Which row each row swaps with, under one turn or mirror:
z811: [-1.99 -3.15  1.01 -0.66 -0.51  1.85  0.98 -0.47  1.91 -0.78  1.48 -0.13
  1.24]
z64: [-0.40 -1.37  3.28  1.65  0.02  0.00  2.07  1.79  0.94 -0.97  0.74  0.69
  0.58]
z640: [ 2.46  2.58 -1.61 -2.18  1.06 -0.46 -1.18 -1.84 -1.99 -0.67  0.50 -0.88
 -1.86]
z179: [ 0.32 -2.18 -1.71 -1.25 -1.75  2.05 -1.94  2.56  1.04  0.48  1.27 -0.39
  0.83]
z744: [ 2.45  0.42 -1.38 -0.86  1.17  1.25 -0.95  3.68 -1.02 -0.06 -0.11  0.89
 -0.08]
z105: [-2.72  2.72 -0.94 -1.77  0.70 -0.43 -1.06 -0.85 -0.73 -1.29  0.57 -2.41
 -2.09]
z665: [ 2.38  3.31 -0.72 -2.02 -0.15 -1.47 -0.61 -1.99 -0.19  0.36 -0.76 -1.77
 -2.60]
z875: [-0.82 -2.78  1.54 -0.23 -0.77  2.23  1.16  1.57  2.86  0.12  0.28 -0.83
  0.03]
z930: [ 0.34 -1.49  0.42  0.02 -1.43 -1.15  2.19 -2.73  1.15 -1.08  0.38 -1.60
  3.02]
z822: [ 1.94  2.46  1.41  0.15  0.21 -2.44 -0.54 -2.36  1.67  3.02  0.14 -0.36
 -0.06]
z656: [-3.24 -0.15 -0.17 -0.92  0.87  1.94 -0.55  1.98  0.09 -1.56  1.16 -1.73
 -1.01]
z449: [ 1.79  3.52  1.60  0.23  0.46 -2.87  0.75 -1.34 -1.36 -0.66 -0.12 -0.16
 -1.34]
z323: [ 0.17  1.53 -2.48 -2.25 -2.60 -1.38 -2.30 -2.51  0.45  0.84  0.61 -1.21
 -0.05]
z333: [ 4.60  0.29 -1.23 -0.22  0.74 -0.25  0.78  0.63 -1.78 -1.35  0.18 -1.45
  1.05]
z69: [-2.45  0.72 -0.06 -1.06 -1.86 -2.00  0.30 -3.41  1.90  0.29 -0.34  0.29
  1.36]
z150: [ 1.99 -0.85  2.15  1.08  0.89  0.54 -0.09  2.04  2.30  2.71  0.75  0.23
  0.99]

Swapped with z640: z811
Swapped with z64: z449
Swapped with z665: z875
Swapped with z822: z150

Which row each row swaps with, under one turn or mirror:
z387: [ 2.51  0.17  1.62 -2.26  0.70  1.25  3.32  4.69  0.57 -0.72 -2.56 -0.05
 -3.01  1.49  3.04 -1.69 -1.58  3.40 -0.31  0.14  1.51]
z700: [ 2.10 -0.21 -1.25  0.78 -0.29  3.32  7.51 -0.12 -1.20 -0.29 -0.52  0.96
  0.32  0.75  2.53 -0.63 -2.26 -3.22  1.46  3.28  0.66]
z168: [ 3.73 -1.13  2.76 -2.54 -0.44  1.11  2.34  3.84 -0.47  0.11 -0.67  3.73
 -3.65  1.88  3.74  0.23 -2.70  3.25 -1.53 -0.95  1.98]
z488: [ 2.17 -1.23 -0.84 -0.31 -0.61  3.11  8.12  1.88 -2.52 -0.85 -1.68  3.54
 -0.65 -0.34  2.03  0.46 -1.72 -3.68  0.80  0.19  0.78]
z370: [ 1.68 -2.39 -1.12  0.55 -0.29  2.96  8.42 -1.99 -2.04 -1.12 -2.33  3.71
  1.21 -0.09  2.04  0.83 -1.82 -0.53  1.21  2.96  1.49]
z566: [ 3.77 -0.06  2.49 -1.51 -0.11  1.28  1.63  1.87  0.98  0.69  0.58  1.13
 -2.80  2.97  4.29 -0.86 -3.27  3.89 -0.89  2.17  1.86]
z755: [ 2.94 -3.08  1.32 -2.79  0.09  0.83  5.15  3.12 -0.49 -0.34 -0.30  5.74
 -3.16  1.55  4.04 -0.84 -0.61  4.90 -0.79  0.56  2.33]
z379: [ 3.93 -2.44  2.79 -1.69 -0.09  0.49  2.33 -1.51  0.47  0.20 -0.02  4.38
 -3.36  1.42  4.70  0.07 -2.92  4.43 -1.04  1.01  1.88]
z643: [ 2.38 -2.56 -0.68  0.48 -0.25  2.38  7.86 -3.32 -1.54 -0.64 -1.01  4.25
 -0.47 -0.69  3.15  0.28 -2.02 -2.17  1.21  2.02  0.73]
z836: [ 3.58  0.12 -0.18  1.07 -1.41  0.13  5.82 -1.88 -2.90  0.56 -1.57  0.73
 -0.64 -2.20  2.37  1.01 -1.82 -1.47  1.10  3.80  1.26]
z699: [ 1.71 -3.16 -1.41 -1.13 -0.04  2.31  9.53  1.64 -2.03 -1.07 -1.08  5.58
 -0.93 -0.08  2.80 -0.69  0.12 -0.29  0.96  1.45  1.48]
z263: [ 3.61 -1.09  3.00 -2.15 -0.43  1.28  2.04  0.80  0.09  0.80  0.35 -0.14
 -2.51  0.85  4.75 -0.51 -1.93  4.17 -1.80 -0.76  2.06]
z366: [ 1.38  0.09 -1.02 -0.63  0.61  2.66  7.43  3.29 -0.95 -1.37 -3.32 -0.26
 -0.84 -0.07  1.85 -1.55 -0.89 -1.58  1.31  1.01  0.62]
z458: [ 2.04 -1.21 -0.63  0.14 -0.65  3.22  7.81 -1.10 -2.02 -0.12 -0.70 -0.29
  0.49 -1.34  3.08 -0.25 -1.00 -2.73  0.50  0.30  0.87]
z635: [ 3.23 -2.28  2.48 -1.67 -0.16  0.99  2.76 -0.10 -0.04 -0.22 -1.37  3.97
 -1.77  2.06  3.70  0.57 -2.76  6.29 -1.00  1.84  2.68]
z966: [ 4.70  0.21  2.38 -0.51 -1.28 -1.25  1.70 -0.54 -1.42  1.20 -0.84  0.87
 -2.84 -0.64  3.57  0.85 -2.51  3.43 -0.56  3.02  2.09]

Swapped with z566: z700
Swapped with z488: z168
Swapped with z635: z370

Which row each row swaps with, under one turn or mirror:
z507: [-1.31 -0.81  2.15 -0.58  1.28  0.01  0.26  3.10 -2.88 -2.22  0.30  0.84
  2.05  1.87  0.01 -0.90  2.83 -0.97  2.75  0.94  0.86  0.22  2.34  2.46
 -0.86]
z511: [ 0.21 -0.56  0.93  2.53 -1.54  1.20  1.67 -0.19  2.27  2.35 -0.99 -3.70
 -2.95 -0.32  1.59 -4.13  0.83  3.65 -1.21  0.73  0.13 -0.45 -0.16 -0.17
  0.41]
z524: [-0.10  0.87  2.23  1.11 -0.09  2.44  0.30 -0.02  0.91  2.72 -2.20 -3.61
 -1.57 -1.70  0.31 -3.65 -0.98  1.58 -1.96 -1.18  1.36 -1.90  0.91 -1.15
 -2.79]
z549: [ 0.74  0.21  1.02  0.83  0.14  0.28  2.08  4.59 -1.36 -1.62 -1.39 -2.77
 -0.20  1.07 -2.06  0.99  6.38  1.09  1.06 -0.11 -1.17  1.08  1.46  1.77
 -1.08]
z734: [ 1.34 -0.39  2.53  2.50  2.79  1.14  2.61  0.99 -0.72 -2.03 -2.72  0.75
 -1.32  3.41 -0.38 -1.91  4.01 -0.25  2.03  0.70  0.59  1.61  1.95  0.22
  0.36]
z271: [-0.58  0.23  0.96 -0.80  2.06 -1.22  1.44  3.61 -1.53 -0.72 -2.07 -1.73
 -1.68 -4.64 -1.01 -1.08  3.09  3.09  0.67 -2.20 -0.75 -0.16  0.90  3.75
 -1.93]
z346: [-0.61  1.28  1.57 -1.37 -0.14  1.64  1.63 -2.17  0.99  1.23  1.32 -3.55
 -1.34 -0.11 -0.20 -1.09 -2.11  1.63 -1.88  0.19  0.85  0.81  1.33  0.98
 -2.74]
z857: [ 1.41  0.08  0.93  0.57  3.01  0.29  1.19  2.99 -0.22 -2.82  0.48  0.01
  1.34  0.77 -1.55 -2.49  5.61  0.11  2.94  0.25  0.66  0.87  1.41  3.28
 -0.78]
z881: [-1.17 -0.26  0.48  1.92 -0.15  1.87  0.75  0.71  2.30  3.63 -0.09 -3.15
 -0.42 -1.66 -0.94 -3.72 -2.23  1.91 -0.63  0.83  1.61 -1.48 -0.27  0.85
 -1.29]
z909: [-1.02 -0.30  2.00  0.79 -2.75  1.67 -0.17  2.54 -1.71  3.70 -1.44 -2.94
  0.06  0.35 -0.69 -1.34 -1.23  0.29 -2.03 -0.23  1.33 -2.30  1.07  0.70
 -1.86]
z655: [ 1.08 -2.87  0.67  2.09  1.34  0.77  2.46 -0.18 -0.70  0.31 -2.00  1.55
  1.22  2.00 -0.42 -3.02  2.38 -2.11  2.41  0.62  2.43 -0.96  0.93  2.86
  1.08]
z844: [-0.12 -2.30 -1.33  0.63  0.53 -0.21  0.99  2.57 -0.70  1.11 -4.23 -1.41
 -2.21 -1.58 -0.30 -3.34  1.11 -0.80  3.31  1.99 -1.11 -0.11  0.87  2.10
  2.37]
z308: [-0.25 -0.79 -1.62 -3.71 -0.12 -0.64 -0.11  1.16 -1.31  0.13 -0.37 -2.61
 -0.79 -2.88 -0.24 -2.25  0.17 -0.77  1.97  1.09 -1.08  0.22  1.54  4.33
 -0.06]
z132: [-0.20 -1.03 -1.59 -0.68  0.11  0.56  3.77 -2.07  2.61  1.08  1.34 -3.99
  0.00 -1.74 -1.40 -0.40  0.82  1.47  0.25  0.59  0.45  0.68 -0.12  3.35
 -1.07]
z841: [ 2.45  2.75  0.75  1.77 -0.16  1.16  2.07 -3.08  0.22  1.03 -1.14 -3.98
 -1.55 -0.03 -0.57  0.90  1.50  2.33 -0.40 -0.56  0.09  0.36 -0.68 -0.63
 -1.16]
z824: [ 2.30  0.24  2.09 -1.09  0.25 -0.07  0.02  0.75 -1.54 -2.70  1.39 -0.20
  0.14  1.76  1.82 -3.73  5.21  0.74  0.63 -0.53  0.71  0.38  2.11  3.22
 -0.55]
z927: [ 3.55  2.11  2.41  1.63  0.66  0.95  0.42 -2.16 -2.92 -0.47 -1.77  0.02
  0.34  2.41  0.19 -0.58  2.74 -0.63  0.83 -1.03  1.64 -0.62  0.67  0.28
 -0.61]
z350: [-3.47 -0.86  0.35  1.82 -0.55  0.95  2.25  1.85  1.68  2.18 -0.75 -4.13
 -1.13 -1.23 -0.61 -0.23 -1.09  2.87  0.61  2.07 -0.42  0.20  0.03 -0.30
 -0.64]
z200: [ 2.24  1.31  2.26  0.10  2.94  0.96  1.10  2.09 -0.79 -3.31 -1.67 -1.36
 -0.36  0.18 -0.49 -2.10  6.54  0.56  1.31 -1.61 -0.04  0.69  2.29  0.87
 -2.26]
z646: [-0.99 -0.94  2.09  1.19  1.27 -0.39  0.36  3.53 -2.41  1.82 -4.07  0.10
 -1.65 -3.60 -0.13 -3.19  0.29  1.73  0.17 -1.96  0.99 -2.26  0.79  2.48
 -1.01]

Swapped with z132: z655
Swapped with z909: z549
Swapped with z927: z841

Which row each row swaps with, under one turn or mirror:
z74: [-2.30  4.78  1.44  3.20 -1.36 -1.92  1.95 -1.34  1.85  0.25 -3.10  1.22
  1.53 -3.61 -2.35  1.04 -1.45  1.89 -2.25  3.34  0.85  1.48 -1.08  3.50
  1.64 -2.34 -2.51  0.63 -2.63 -0.57 -4.83 -2.70]
z457: [ 1.25  1.75 -0.38  2.13 -1.08 -2.67  0.72 -3.36  1.94 -0.96  1.01  0.52
  1.16 -2.22 -0.90 -1.37 -2.99  2.78 -1.25  2.58 -3.15 -0.04  1.95  0.51
  3.32 -0.36 -1.26 -1.98 -0.43  0.44  1.96  0.01]
z730: [-2.18  4.98  1.79  3.03 -1.15 -1.91  2.47 -1.66  2.09  0.58 -3.20  0.98
  1.49 -3.35 -1.96  0.77 -0.89  1.52 -1.33  3.48  1.29  0.82 -1.59  3.11
  2.45 -2.13 -2.73  0.85 -2.57 -0.97 -5.25 -3.25]
z964: [ 1.22  0.90  1.97  1.24  0.15  2.30  2.02 -0.66 -0.09 -1.25 -4.42 -0.59
 -2.00  1.08 -2.51 -2.50  0.02  1.13  0.52 -0.97 -0.49 -1.68 -1.92  0.10
  2.48  0.63 -1.34 -0.41  1.56 -3.58  0.74 -2.22]
z772: [ 1.63 -1.48  0.81 -1.27  1.93  1.10  2.01  2.21  0.53  0.46 -2.81 -0.76
 -0.08 -4.77 -1.44 -1.21  0.50 -0.90  0.22  2.04 -0.32  1.45  1.00  3.24
  3.54 -0.73 -3.51  0.78  2.25 -1.38 -4.56  1.17]
z961: [ 2.23 -0.60  0.96 -1.01  1.43  0.78  1.70  1.93  0.05  1.44 -3.08 -0.18
 -0.09 -4.52 -0.50 -2.04  0.15 -1.06 -0.68  2.82 -0.44  2.50  1.03  2.66
  2.68 -0.54 -4.07  1.16  2.75 -1.47 -4.80  0.72]
z275: [ 0.35  2.26  1.42  2.49 -0.64  1.60  1.39 -2.02  0.47 -1.46 -4.15 -0.43
 -1.75  1.26 -2.86 -0.92 -0.29  1.53 -0.89 -0.81 -1.16 -2.21 -1.62  0.15
  2.82  0.57 -0.54 -0.85 -0.42 -3.18  1.76 -2.85]
z743: [ 0.74  2.55 -0.12  2.63 -1.18 -2.82  0.77 -3.31  2.59 -0.73  1.50  0.48
  1.48 -1.65 -0.35 -1.45 -2.75  2.91 -0.99  2.39 -2.51 -0.66  1.39  0.52
  4.10 -0.29 -0.90 -1.51 -0.94  0.28  1.45 -0.18]
z626: [-2.19  4.53  1.57  3.40 -1.21 -1.89  2.21 -1.88  1.94  0.13 -3.02  1.23
  2.39 -3.56 -2.18  1.20 -0.73  1.58 -1.90  3.74  0.44  1.59 -0.79  3.41
  2.10 -2.38 -2.85  0.70 -2.68 -0.69 -4.57 -2.92]
z704: [ 0.14  3.08 -0.10  2.84 -1.78 -2.82  0.51 -3.44  2.56 -0.39  1.33  1.03
  1.30 -2.18 -0.69 -0.60 -3.14  2.73 -1.36  3.44 -2.21  0.03  1.26  0.61
  3.01 -0.61 -1.72 -1.10 -1.56  0.37  1.29 -0.31]
z349: [ 1.56  0.72  1.24  1.31  0.38  2.77  1.82  0.73  0.65 -0.91 -5.36 -1.18
 -1.52  0.19 -2.87 -2.05 -0.47  0.40  1.31 -1.10 -0.85 -2.50 -0.32  1.04
  2.65  0.62 -2.00 -0.57  1.95 -3.72  0.24 -2.75]
z595: [ 1.14  2.63 -0.33  2.48 -1.27 -2.93  0.85 -3.32  2.43 -0.24  1.41  0.78
  1.15 -2.06 -0.49 -1.17 -2.85  2.76 -0.62  3.10 -2.68 -0.93  1.07  0.46
  3.31 -0.47 -0.88 -1.62 -0.45  0.05  1.83  0.06]
z411: [ 1.44  0.97  1.86  1.43  0.95  2.40  2.59 -0.40  0.03 -1.28 -5.13 -0.91
 -1.56  1.06 -3.15 -1.67  0.08  0.82  0.98 -1.04 -1.22 -2.79 -0.56  0.98
  2.77  1.02 -1.34 -0.07  1.61 -3.02 -0.10 -1.65]
z31: [ 0.68  1.52  0.63  2.69  0.56  2.39  2.16  0.64  0.84 -0.92 -4.47 -0.93
 -0.35  0.79 -2.47 -2.38 -0.77 -1.19  0.33 -1.12 -0.84 -1.00 -1.74 -0.73
  1.94  1.17 -1.21 -0.79  1.09 -3.05  0.70 -3.82]
z93: [ 1.79  0.39  0.19 -0.42  0.49  0.01  1.26  1.25  1.45  1.70 -1.68  0.02
  1.37 -5.11  0.04 -1.20 -0.34 -0.47 -0.14  4.14 -0.08  2.64  1.77  2.90
  2.97 -1.50 -4.09  0.32  1.57 -0.79 -5.89  1.22]
z516: [ 1.93 -0.86 -0.60  0.13  1.39  0.45  1.35  3.25  1.17  1.42 -2.54 -1.60
  1.39 -4.45 -0.66 -2.44 -0.89 -2.61  0.02  2.66 -0.56  3.14  0.56  1.46
  2.74 -0.36 -3.49  0.75  1.64 -1.55 -3.89 -0.41]
z108: [ 1.68 -1.45  0.32 -0.79  1.38  1.49  1.55  3.21  1.01  0.77 -3.58 -0.84
 -0.57 -4.73 -1.22 -1.43 -0.38 -1.61 -0.26  2.37 -0.27  0.83  1.36  2.47
  3.79 -0.60 -4.06  0.71  2.69 -1.95 -3.85  0.16]
z861: [-2.25  5.03  1.23  3.70 -1.63 -2.17  1.29 -2.50  2.63  0.51 -1.92  1.49
  1.64 -3.46 -1.75  0.68 -1.73  2.12 -1.63  3.78  0.26  1.37 -0.82  3.04
  2.03 -2.10 -2.12  0.55 -2.73 -0.75 -4.09 -3.00]

Swapped with z516: z31
Swapped with z961: z964
Swapped with z730: z457

